In the data rows, 128 means zero.
Each row of this table is followed by its label. One hidden rule gives the labels. It looks at one to three of the table's principal directions, none of them among the few with the most spread.
[133, 156, 133, 111, 126, 130, 145, 159, 121, 122, 120, 119, 176, 127, 121, 83, 112, 128, 97, 115, 155, 159, 131, 100, 101, 146, 91, 67, 98, 146, 100, 111, 130, 154, 113] J
[122, 87, 124, 167, 186, 160, 104, 112, 102, 200, 165, 170, 107, 107, 140, 168, 163, 51, 70, 147, 18, 77, 79, 167, 137, 117, 173, 156, 110, 93, 117, 210, 156, 77, 199] U
[138, 123, 125, 132, 167, 155, 119, 143, 145, 97, 116, 96, 133, 138, 120, 86, 124, 103, 118, 128, 147, 143, 132, 122, 97, 137, 91, 119, 104, 122, 120, 133, 128, 125, 115] X
[115, 70, 83, 134, 213, 142, 64, 55, 50, 226, 221, 125, 178, 109, 209, 185, 178, 40, 56, 148, 0, 92, 32, 158, 126, 154, 164, 109, 49, 68, 131, 208, 199, 47, 197] U
[105, 93, 87, 104, 158, 139, 104, 136, 151, 66, 146, 112, 104, 148, 121, 156, 109, 143, 190, 120, 147, 129, 118, 128, 116, 80, 97, 176, 216, 89, 137, 137, 132, 147, 99] X
[145, 173, 158, 109, 108, 146, 188, 180, 173, 154, 187, 77, 220, 133, 115, 12, 114, 196, 68, 164, 98, 98, 95, 30, 130, 90, 142, 120, 99, 134, 55, 113, 110, 153, 96] U
[119, 98, 121, 146, 136, 114, 162, 80, 149, 197, 201, 139, 172, 118, 146, 145, 165, 117, 84, 166, 5, 41, 47, 111, 139, 120, 242, 180, 133, 114, 78, 196, 123, 106, 186] U
[133, 139, 120, 136, 152, 118, 146, 95, 113, 147, 147, 147, 147, 126, 152, 131, 143, 103, 127, 122, 103, 105, 101, 129, 124, 143, 155, 127, 99, 116, 121, 145, 138, 114, 148] X
[159, 150, 205, 139, 85, 121, 170, 185, 223, 129, 107, 85, 135, 153, 113, 41, 116, 146, 91, 166, 121, 121, 132, 54, 126, 100, 163, 158, 113, 171, 124, 110, 41, 126, 100] X
[134, 136, 162, 174, 123, 173, 149, 158, 155, 166, 120, 154, 86, 102, 94, 116, 153, 130, 75, 151, 78, 80, 137, 146, 149, 120, 174, 165, 125, 159, 85, 161, 99, 118, 152] U
[146, 123, 104, 101, 158, 91, 80, 98, 60, 130, 132, 126, 181, 150, 180, 162, 106, 65, 129, 85, 155, 176, 102, 127, 99, 154, 72, 68, 83, 99, 166, 104, 159, 118, 154] J
[129, 147, 158, 139, 133, 151, 179, 156, 177, 142, 163, 123, 161, 130, 128, 49, 133, 130, 91, 164, 85, 95, 80, 71, 128, 99, 161, 115, 108, 139, 83, 140, 117, 136, 121] X
[145, 160, 113, 178, 193, 152, 145, 84, 30, 193, 160, 227, 124, 79, 153, 139, 167, 67, 121, 81, 66, 62, 79, 191, 142, 160, 149, 126, 43, 87, 103, 172, 203, 110, 208] U
[110, 133, 153, 169, 149, 139, 152, 173, 171, 112, 114, 186, 46, 118, 93, 115, 121, 148, 140, 139, 99, 97, 129, 138, 154, 41, 162, 219, 216, 154, 115, 171, 90, 139, 122] U
[149, 115, 128, 150, 157, 107, 101, 133, 148, 75, 57, 95, 106, 134, 104, 114, 117, 118, 119, 95, 174, 157, 164, 159, 81, 160, 107, 184, 133, 178, 120, 141, 68, 134, 130] U
[132, 176, 179, 158, 50, 111, 181, 163, 190, 59, 23, 151, 41, 126, 60, 93, 110, 198, 181, 124, 229, 152, 226, 140, 151, 128, 133, 152, 179, 215, 137, 71, 64, 174, 86] U
[140, 97, 108, 104, 115, 102, 104, 133, 181, 71, 104, 75, 130, 154, 84, 142, 90, 178, 147, 133, 161, 152, 174, 126, 111, 98, 128, 215, 216, 141, 118, 127, 70, 155, 101] J
[138, 195, 206, 192, 120, 155, 183, 220, 179, 116, 51, 136, 49, 100, 79, 27, 144, 176, 93, 114, 158, 108, 178, 122, 125, 128, 130, 182, 107, 222, 94, 134, 41, 135, 92] X
[169, 170, 195, 129, 47, 112, 187, 165, 200, 158, 139, 68, 149, 147, 107, 58, 126, 218, 120, 159, 119, 79, 148, 46, 157, 104, 180, 199, 115, 138, 119, 89, 53, 125, 100] X
[108, 141, 122, 138, 151, 129, 147, 120, 85, 179, 185, 189, 152, 109, 165, 138, 142, 106, 106, 124, 65, 91, 53, 120, 146, 103, 155, 99, 118, 117, 104, 154, 168, 127, 163] J
[108, 130, 104, 97, 138, 131, 107, 156, 108, 72, 110, 74, 158, 135, 129, 90, 110, 149, 137, 101, 209, 186, 137, 109, 87, 157, 31, 57, 116, 139, 126, 90, 153, 156, 85] U
[120, 124, 148, 176, 189, 162, 115, 184, 156, 117, 49, 93, 107, 104, 82, 68, 146, 94, 7, 129, 132, 163, 170, 156, 62, 182, 104, 123, 94, 227, 63, 192, 64, 113, 126] J
[140, 199, 146, 95, 112, 116, 169, 189, 157, 72, 95, 54, 189, 139, 128, 19, 108, 191, 120, 91, 224, 176, 156, 57, 71, 171, 63, 82, 79, 187, 95, 73, 69, 169, 38] U
[163, 175, 129, 119, 106, 157, 169, 133, 114, 173, 171, 92, 206, 103, 108, 61, 139, 192, 84, 132, 107, 89, 135, 102, 135, 160, 140, 125, 53, 117, 59, 113, 144, 143, 123] U
[96, 70, 63, 103, 250, 149, 63, 93, 107, 174, 194, 17, 227, 140, 200, 146, 174, 48, 1, 151, 49, 141, 61, 105, 39, 198, 112, 80, 55, 112, 87, 219, 128, 44, 132] U
[101, 106, 134, 171, 150, 153, 108, 157, 150, 81, 79, 154, 14, 109, 94, 136, 137, 142, 163, 122, 146, 122, 156, 185, 139, 97, 118, 197, 192, 159, 140, 156, 111, 131, 116] X
[93, 79, 79, 144, 225, 142, 95, 88, 103, 170, 180, 112, 134, 122, 172, 184, 178, 69, 79, 132, 39, 83, 65, 147, 93, 149, 155, 162, 124, 98, 105, 225, 137, 64, 166] U
[139, 145, 93, 128, 208, 148, 123, 97, 78, 189, 198, 95, 222, 115, 179, 108, 162, 97, 44, 114, 62, 92, 64, 112, 89, 177, 135, 110, 32, 110, 63, 176, 144, 91, 154] U
[117, 82, 111, 124, 140, 113, 93, 113, 137, 147, 120, 65, 149, 128, 112, 144, 138, 135, 68, 156, 101, 146, 151, 139, 106, 155, 142, 153, 135, 144, 115, 170, 107, 98, 135] J
[122, 111, 100, 124, 164, 114, 113, 78, 83, 141, 155, 124, 168, 123, 174, 132, 146, 83, 131, 113, 110, 128, 78, 139, 108, 172, 123, 85, 68, 101, 138, 141, 177, 110, 153] X
[105, 182, 133, 106, 69, 97, 195, 105, 82, 171, 223, 191, 167, 121, 189, 127, 134, 189, 202, 121, 104, 68, 40, 68, 195, 81, 164, 84, 128, 84, 142, 75, 197, 156, 126] U
[153, 111, 140, 191, 128, 172, 105, 120, 114, 141, 60, 223, 0, 87, 47, 193, 136, 104, 145, 130, 108, 109, 223, 255, 182, 112, 161, 217, 167, 122, 146, 166, 138, 117, 180] U
[118, 156, 88, 114, 186, 116, 114, 112, 55, 113, 147, 147, 146, 124, 174, 139, 126, 115, 164, 68, 159, 142, 101, 137, 105, 141, 71, 103, 103, 100, 140, 124, 167, 129, 117] U
[143, 127, 119, 156, 148, 165, 121, 111, 123, 106, 97, 193, 69, 109, 110, 163, 135, 81, 157, 107, 133, 118, 148, 200, 135, 142, 137, 143, 131, 129, 125, 140, 137, 139, 151] X
[151, 142, 115, 136, 179, 124, 125, 95, 86, 141, 122, 131, 166, 122, 152, 112, 140, 70, 107, 99, 126, 136, 117, 146, 93, 186, 113, 95, 44, 115, 123, 144, 149, 108, 153] X
[119, 110, 100, 145, 186, 150, 79, 121, 98, 122, 101, 87, 102, 104, 130, 132, 158, 121, 98, 106, 137, 143, 157, 182, 95, 184, 93, 149, 88, 145, 122, 167, 126, 94, 118] X
[123, 116, 116, 152, 168, 134, 118, 122, 118, 128, 103, 141, 89, 119, 114, 155, 145, 100, 124, 112, 119, 117, 147, 167, 110, 145, 128, 169, 137, 124, 129, 171, 117, 106, 145] U
[120, 132, 144, 129, 102, 195, 140, 179, 158, 145, 157, 149, 79, 131, 84, 142, 121, 162, 132, 172, 104, 93, 154, 114, 180, 49, 127, 151, 194, 88, 121, 121, 142, 130, 116] X
[82, 84, 85, 134, 169, 89, 114, 50, 114, 151, 193, 68, 163, 136, 180, 139, 166, 154, 119, 165, 73, 92, 62, 110, 130, 133, 172, 153, 130, 116, 124, 170, 160, 78, 144] X
[169, 130, 128, 122, 136, 145, 117, 90, 93, 199, 184, 109, 217, 117, 171, 109, 147, 84, 63, 138, 63, 106, 77, 119, 126, 176, 155, 81, 9, 103, 103, 130, 160, 103, 169] X
[97, 114, 125, 141, 155, 89, 116, 112, 87, 144, 130, 166, 127, 126, 170, 152, 134, 83, 117, 113, 111, 140, 76, 133, 120, 126, 128, 91, 129, 144, 148, 149, 148, 116, 161] J
[128, 75, 88, 133, 218, 142, 29, 130, 107, 76, 54, 95, 80, 140, 124, 189, 123, 41, 105, 87, 174, 198, 179, 201, 56, 175, 48, 144, 135, 138, 156, 171, 100, 94, 131] X
[159, 106, 101, 109, 156, 152, 87, 157, 188, 34, 54, 52, 131, 150, 65, 118, 92, 125, 109, 109, 206, 190, 212, 152, 56, 162, 72, 168, 163, 167, 89, 129, 52, 159, 88] X
[151, 140, 131, 112, 112, 150, 95, 142, 102, 140, 114, 116, 126, 126, 131, 151, 124, 122, 117, 113, 154, 153, 167, 143, 130, 153, 91, 104, 94, 121, 146, 98, 126, 120, 118] U
[119, 51, 110, 102, 142, 119, 40, 107, 126, 113, 80, 66, 124, 160, 138, 192, 121, 41, 96, 151, 156, 217, 169, 153, 87, 177, 77, 62, 118, 118, 195, 132, 132, 80, 134] X
[119, 121, 157, 139, 124, 156, 90, 175, 116, 123, 81, 124, 78, 120, 127, 119, 131, 97, 108, 126, 160, 175, 157, 147, 125, 143, 70, 72, 97, 150, 168, 112, 135, 112, 113] X
[146, 106, 69, 61, 188, 85, 65, 86, 92, 93, 145, 0, 255, 169, 194, 107, 110, 91, 100, 93, 180, 206, 101, 85, 32, 211, 44, 59, 44, 108, 135, 109, 132, 111, 100] X
[118, 109, 162, 126, 117, 173, 122, 206, 191, 118, 108, 141, 97, 142, 98, 128, 109, 86, 83, 161, 116, 150, 134, 106, 120, 82, 117, 101, 179, 151, 119, 138, 87, 140, 116] U
[145, 128, 90, 117, 90, 72, 92, 62, 87, 58, 48, 160, 63, 124, 110, 217, 107, 158, 248, 66, 234, 178, 223, 224, 142, 172, 108, 175, 171, 136, 194, 80, 126, 156, 117] U
[151, 144, 170, 100, 48, 121, 164, 157, 186, 122, 139, 144, 128, 160, 107, 119, 87, 157, 171, 164, 138, 127, 142, 72, 174, 55, 151, 132, 180, 103, 157, 71, 111, 158, 108] U
[111, 156, 100, 126, 165, 128, 130, 148, 101, 100, 132, 125, 125, 122, 135, 125, 128, 165, 146, 78, 163, 119, 121, 126, 103, 127, 86, 153, 150, 137, 101, 132, 119, 146, 105] J
[115, 139, 111, 185, 181, 124, 166, 64, 101, 180, 208, 209, 105, 94, 169, 144, 175, 138, 149, 124, 17, 8, 31, 155, 175, 86, 235, 229, 136, 111, 88, 196, 153, 108, 184] U
[76, 101, 108, 182, 175, 87, 125, 75, 95, 123, 134, 219, 17, 115, 146, 196, 149, 130, 209, 121, 91, 80, 94, 187, 178, 59, 177, 225, 222, 114, 175, 183, 162, 103, 166] U
[100, 89, 114, 132, 169, 134, 58, 159, 147, 54, 25, 74, 66, 132, 99, 140, 120, 103, 97, 121, 208, 231, 214, 180, 71, 170, 52, 109, 155, 202, 149, 146, 83, 114, 82] U
[165, 179, 134, 110, 138, 66, 148, 127, 104, 135, 126, 101, 188, 159, 143, 104, 101, 149, 129, 87, 162, 137, 140, 76, 103, 127, 107, 159, 107, 113, 134, 105, 89, 124, 123] J
[152, 112, 84, 94, 204, 161, 100, 85, 57, 202, 250, 171, 211, 139, 196, 174, 126, 26, 114, 128, 24, 92, 30, 114, 133, 91, 130, 94, 78, 0, 135, 162, 218, 94, 183] U
[98, 113, 117, 173, 194, 154, 128, 95, 90, 182, 179, 185, 101, 100, 168, 146, 175, 76, 106, 141, 38, 69, 54, 157, 147, 115, 170, 130, 104, 107, 118, 193, 180, 84, 178] X
[114, 118, 135, 116, 142, 132, 145, 123, 123, 174, 172, 109, 199, 128, 168, 90, 149, 78, 70, 157, 75, 127, 63, 83, 106, 157, 139, 40, 56, 115, 116, 147, 159, 105, 140] X
[105, 103, 143, 151, 207, 141, 100, 160, 121, 146, 114, 121, 140, 130, 167, 100, 147, 16, 36, 128, 92, 159, 71, 117, 67, 154, 97, 56, 71, 158, 124, 184, 120, 88, 151] U
[129, 143, 141, 134, 111, 132, 158, 138, 139, 129, 135, 146, 126, 115, 117, 99, 130, 153, 141, 129, 119, 106, 119, 121, 141, 117, 147, 139, 128, 133, 114, 126, 130, 147, 123] X
[126, 109, 152, 123, 21, 110, 149, 143, 222, 69, 71, 129, 55, 131, 60, 153, 107, 214, 197, 155, 172, 131, 202, 146, 167, 98, 182, 208, 241, 178, 141, 95, 59, 179, 89] X
[66, 125, 165, 152, 55, 149, 195, 156, 181, 138, 169, 233, 34, 111, 126, 156, 147, 165, 200, 174, 75, 51, 67, 111, 213, 30, 210, 137, 237, 131, 141, 126, 147, 159, 126] X
[127, 140, 117, 104, 184, 133, 123, 121, 103, 165, 177, 60, 247, 138, 201, 71, 149, 71, 35, 129, 101, 147, 54, 65, 66, 193, 99, 18, 6, 133, 93, 139, 141, 95, 124] U
[147, 121, 136, 83, 25, 66, 154, 86, 179, 111, 129, 77, 176, 158, 113, 123, 99, 202, 177, 171, 160, 148, 164, 86, 158, 125, 175, 136, 157, 127, 157, 64, 111, 153, 100] X
[104, 104, 116, 129, 177, 151, 95, 146, 120, 145, 126, 62, 163, 115, 141, 99, 155, 101, 34, 139, 109, 156, 117, 125, 75, 183, 97, 78, 72, 162, 94, 170, 122, 96, 119] J
[134, 114, 139, 116, 52, 91, 160, 116, 189, 100, 134, 121, 122, 138, 95, 123, 107, 208, 189, 153, 131, 102, 137, 110, 166, 82, 189, 204, 205, 132, 130, 103, 100, 170, 114] X
[121, 105, 135, 124, 88, 87, 127, 104, 153, 112, 111, 97, 134, 144, 123, 128, 120, 151, 141, 152, 147, 145, 137, 115, 136, 131, 147, 127, 150, 149, 148, 107, 119, 132, 129] X
[114, 149, 92, 143, 226, 126, 152, 97, 90, 144, 198, 126, 184, 120, 188, 88, 160, 108, 116, 94, 79, 71, 28, 103, 90, 141, 134, 141, 77, 104, 79, 179, 153, 110, 145] X
[113, 62, 73, 126, 220, 141, 40, 119, 149, 70, 73, 51, 98, 136, 104, 163, 127, 97, 85, 128, 150, 193, 190, 190, 61, 160, 85, 185, 165, 159, 121, 196, 80, 94, 101] U
[156, 175, 97, 90, 194, 117, 130, 106, 85, 109, 167, 80, 255, 150, 192, 51, 108, 91, 93, 89, 165, 171, 69, 70, 63, 176, 61, 25, 18, 124, 88, 95, 155, 141, 111] U
Here are more rows. What is the label of each one?
[120, 111, 126, 114, 148, 80, 115, 110, 115, 170, 143, 67, 192, 139, 162, 112, 139, 117, 66, 143, 96, 150, 108, 93, 96, 158, 137, 113, 83, 134, 136, 157, 114, 84, 131] J
[119, 92, 100, 102, 184, 125, 102, 93, 131, 159, 196, 64, 207, 150, 195, 126, 148, 78, 79, 153, 64, 123, 53, 85, 91, 146, 142, 104, 80, 97, 122, 167, 133, 80, 130] X
[133, 157, 144, 81, 17, 82, 146, 141, 149, 108, 115, 57, 174, 143, 119, 104, 104, 243, 152, 133, 205, 161, 173, 72, 145, 146, 114, 101, 136, 167, 136, 37, 98, 167, 72] J
[135, 154, 187, 146, 50, 98, 200, 138, 182, 154, 151, 179, 91, 142, 106, 111, 115, 188, 181, 171, 93, 66, 119, 79, 207, 33, 212, 198, 194, 112, 152, 104, 110, 140, 136] X
[132, 65, 99, 132, 210, 110, 64, 84, 92, 181, 135, 97, 178, 143, 157, 181, 143, 13, 30, 138, 60, 149, 99, 148, 74, 171, 132, 112, 87, 106, 129, 204, 131, 60, 198] J
[145, 115, 92, 82, 113, 108, 85, 73, 70, 149, 166, 107, 198, 138, 165, 167, 113, 120, 136, 126, 134, 161, 121, 131, 139, 151, 107, 71, 88, 83, 155, 89, 185, 124, 140] U
[116, 154, 125, 152, 152, 119, 121, 122, 102, 102, 114, 166, 78, 120, 155, 138, 132, 139, 169, 93, 159, 126, 118, 152, 141, 113, 113, 147, 141, 156, 143, 117, 127, 131, 119] U
[115, 132, 204, 170, 15, 137, 166, 178, 193, 66, 35, 255, 0, 137, 50, 194, 85, 131, 255, 151, 189, 131, 204, 178, 239, 1, 154, 161, 255, 137, 228, 64, 125, 182, 132] X
[74, 74, 110, 166, 219, 125, 88, 91, 76, 210, 176, 146, 119, 112, 197, 181, 187, 37, 51, 146, 13, 94, 36, 149, 114, 139, 163, 114, 98, 116, 136, 229, 162, 42, 193] J
[128, 168, 170, 112, 24, 100, 195, 153, 158, 124, 126, 129, 140, 130, 114, 86, 119, 206, 175, 135, 165, 113, 134, 73, 162, 121, 147, 104, 135, 145, 136, 60, 119, 172, 100] U
[106, 82, 135, 113, 118, 112, 94, 149, 155, 116, 103, 84, 138, 147, 121, 130, 113, 108, 86, 161, 136, 183, 136, 110, 106, 125, 108, 88, 153, 156, 145, 132, 112, 121, 120] J
[117, 136, 104, 133, 161, 93, 110, 101, 72, 124, 110, 161, 122, 118, 154, 165, 131, 106, 140, 83, 147, 148, 124, 163, 112, 154, 111, 119, 121, 142, 142, 139, 138, 124, 142] J
[123, 166, 133, 156, 145, 112, 178, 103, 104, 165, 182, 203, 120, 121, 163, 137, 145, 133, 159, 113, 76, 51, 60, 113, 164, 84, 184, 169, 139, 106, 117, 144, 143, 125, 163] U
[131, 165, 136, 102, 78, 99, 118, 156, 94, 89, 87, 131, 107, 136, 125, 137, 96, 180, 190, 84, 229, 179, 180, 124, 140, 126, 56, 101, 145, 136, 176, 51, 132, 160, 88] J
[90, 95, 188, 154, 45, 175, 139, 181, 182, 142, 111, 213, 0, 111, 85, 163, 131, 133, 167, 198, 93, 112, 151, 153, 221, 38, 171, 125, 218, 128, 186, 120, 149, 133, 125] X
[121, 81, 100, 141, 137, 145, 104, 77, 93, 146, 161, 202, 80, 121, 119, 205, 128, 90, 181, 148, 79, 96, 111, 186, 183, 80, 154, 150, 177, 51, 163, 148, 212, 120, 187] X
[123, 68, 109, 128, 138, 146, 47, 131, 99, 127, 74, 87, 97, 117, 96, 172, 131, 96, 88, 132, 147, 185, 194, 194, 107, 177, 75, 109, 117, 129, 155, 146, 146, 100, 143] U
[138, 147, 144, 126, 109, 107, 148, 139, 136, 137, 124, 96, 175, 123, 120, 74, 122, 164, 90, 132, 134, 136, 129, 100, 118, 143, 135, 119, 100, 166, 97, 118, 107, 141, 120] J
[121, 73, 103, 93, 146, 131, 110, 71, 147, 178, 228, 59, 210, 159, 177, 135, 142, 101, 95, 206, 38, 107, 62, 73, 136, 109, 173, 106, 104, 54, 138, 153, 170, 74, 139] X
[126, 158, 120, 164, 174, 112, 141, 111, 40, 183, 158, 164, 134, 90, 150, 105, 156, 145, 121, 86, 90, 78, 90, 150, 139, 137, 128, 159, 73, 103, 115, 160, 179, 108, 168] U
[108, 118, 115, 160, 182, 176, 132, 139, 124, 124, 145, 211, 39, 116, 110, 170, 138, 96, 172, 127, 86, 81, 118, 172, 156, 59, 139, 190, 197, 77, 137, 179, 157, 118, 146] X
[155, 159, 161, 144, 112, 124, 133, 196, 189, 51, 42, 63, 109, 131, 66, 37, 97, 204, 109, 106, 217, 167, 203, 118, 94, 134, 87, 187, 143, 222, 88, 98, 33, 171, 73] U
[161, 130, 95, 89, 103, 26, 112, 55, 92, 128, 126, 49, 235, 144, 144, 125, 105, 188, 126, 105, 164, 166, 151, 114, 105, 185, 137, 152, 93, 141, 128, 99, 112, 134, 130] J
[141, 93, 116, 97, 119, 182, 90, 137, 138, 170, 173, 93, 161, 123, 113, 146, 127, 123, 75, 177, 72, 131, 140, 131, 144, 115, 137, 118, 119, 88, 113, 142, 148, 113, 124] U
[117, 88, 103, 105, 186, 139, 88, 137, 173, 103, 121, 9, 185, 157, 144, 107, 137, 91, 46, 146, 132, 169, 123, 93, 42, 181, 95, 105, 103, 157, 97, 164, 73, 94, 98] X
[109, 99, 115, 88, 90, 119, 88, 117, 104, 97, 107, 179, 81, 154, 153, 231, 105, 66, 213, 117, 181, 187, 144, 152, 145, 118, 81, 46, 175, 80, 228, 78, 173, 134, 122] X
[145, 172, 99, 138, 202, 134, 123, 113, 54, 120, 144, 147, 170, 111, 165, 92, 130, 108, 123, 62, 148, 127, 89, 143, 97, 160, 77, 102, 55, 126, 93, 128, 164, 139, 140] U
[127, 139, 127, 117, 164, 174, 146, 133, 122, 187, 223, 91, 225, 125, 183, 66, 158, 100, 52, 155, 51, 84, 28, 62, 111, 143, 138, 57, 34, 103, 72, 144, 162, 106, 136] X
[155, 124, 134, 81, 96, 135, 87, 172, 119, 113, 101, 103, 145, 146, 103, 135, 82, 124, 128, 121, 180, 199, 188, 121, 121, 118, 56, 88, 132, 101, 165, 82, 132, 145, 99] J
[138, 108, 182, 87, 0, 77, 147, 183, 255, 47, 36, 32, 116, 175, 27, 104, 64, 255, 153, 188, 239, 196, 249, 69, 147, 102, 136, 151, 250, 213, 142, 29, 23, 197, 61] J
[139, 153, 176, 140, 70, 141, 142, 192, 169, 108, 64, 150, 55, 126, 61, 117, 101, 173, 140, 141, 172, 151, 217, 137, 162, 85, 119, 159, 183, 161, 145, 98, 85, 150, 98] U
[108, 90, 127, 118, 55, 73, 115, 118, 179, 67, 66, 97, 84, 139, 89, 164, 108, 195, 177, 139, 187, 164, 186, 148, 136, 129, 148, 176, 222, 186, 153, 103, 78, 160, 102] J
[121, 154, 133, 120, 80, 116, 176, 118, 140, 134, 149, 160, 138, 124, 117, 126, 122, 175, 156, 145, 126, 107, 127, 109, 164, 103, 167, 122, 159, 132, 113, 105, 138, 158, 122] U
[146, 155, 142, 123, 110, 119, 150, 117, 128, 104, 101, 102, 176, 140, 136, 69, 120, 111, 124, 123, 185, 163, 132, 101, 104, 183, 95, 37, 54, 149, 126, 76, 144, 143, 124] X
[199, 201, 131, 88, 79, 79, 162, 116, 83, 136, 142, 132, 226, 145, 124, 100, 78, 175, 159, 77, 181, 135, 146, 85, 135, 131, 105, 122, 88, 94, 118, 48, 134, 177, 135] J
